The same turns and mirrors carry the whole set onto itself, and each row onto the other rows of its family. Which rows share a family with each named row? Give them in list order.
These 32 rows form 4 families of 8 rows each.
kezu: [ 15   4 -14 -19  -7  13 -15  -9 -26  -3  -9  -5]
Fula: [ 24   8  -8 -14 -10   0   5 -12 -13  -6  -5 -25]
Mosub: [ 10   2 -12  -6   9  10   1 -21 -30   1 -12 -10]
Dev: [ 11   4   7 -20  -8 -17  -3  -1  -7  -5 -11 -12]
pomu: [ -3  -4  -1 -14   7  -7 -10  -9 -26   2 -17   1]
guza: [ 19  13   5 -14  -7 -10  -1  -1  -4  -4  -8 -13]
komar: [  9  11   3 -17  -7  -1 -11 -14 -25   0 -27 -19]
Sigo: [ 12  14   2 -18  -8   0 -12 -12 -27  -2 -23 -21]
kuzaz: [  4   1   8   3   0  -6   9  -7 -16   0 -12 -17]
misag: [ 15   3  10 -19 -10 -10  -1   2  -7  -5 -13 -11]
Bor: [ 23   4 -10 -28  -4   6 -10  -6 -27  -4  -8  -3]
kif: [  1   7   3   1   1  -8   9  -8 -14  -3 -17 -17]
Duvo: [  3  -5  -8 -13   3  11   0 -14 -36   2 -10  -7]
Bivam: [ 22   9  -7 -17  -6  -3  13  -5 -17  -7   3 -18]
taz: [  2   3   2   3   2 -10  10 -11 -16   0 -13 -17]
muf: [ 10  -8  -8 -10   7  -4   7  -7 -12  -5   3  -3]
Logi: [ 25   8  -8 -12 -11   5   8  -6 -14  -9  -5 -21]
kunev: [ 19   0 -11 -30  -6   2 -13 -10 -23  -4  -7  -6]
zalo: [ 11   7   2 -27  -8   6  -6 -10 -26  -3 -26 -12]
suf: [ 11   5   5 -22 -10 -13  -5   2  -9  -7  -8 -13]
Rig: [ 11   0 -16  -8   4  10   0 -21 -32   0 -10 -11]
Sidud: [ 12   3 -12  -4   5  10   0 -14 -36   1  -8  -9]
zisev: [ -2   1   1 -15   7  -8  -9  -6 -24   0 -18   1]
duse: [ 11   1  -5   1   4  -6   6  -6 -13  -1   7  -8]
Seki: [ 11  -6  -9  -7   1  -3   8  -1 -18  -4   5  -3]
lir: [ 16  11   7 -17  -5   3  -9 -12 -25   1 -26 -16]
vakat: [  0   0   4 -10   2   3 -14 -10 -23   4 -21  -3]
kaga: [ 23   6  -8 -13  -9   4   6 -13 -15  -7  -1 -25]
gen: [ 19  -1 -10 -29  -3   4 -12 -10 -24  -4  -3  -5]
vumi: [ 13  -6 -12 -10   4  -6   7  -7 -14  -5   5  -4]
bupus: [  7   4  11  -8   2 -12  13  -7 -14   1  -9 -15]
gipam: [  2  -2   6 -12   6  -5  -9  -7 -28   5 -15   1]

The rest of the family of bupus: kezu, guza, Duvo, Bivam, zalo, duse, vakat
The rest of the family of kunev: Fula, Dev, pomu, komar, taz, Rig, vumi
The rest of the family of misag: kuzaz, Bor, Logi, Sidud, Seki, lir, gipam
The rest of the family of Mosub: Sigo, kif, muf, suf, zisev, kaga, gen

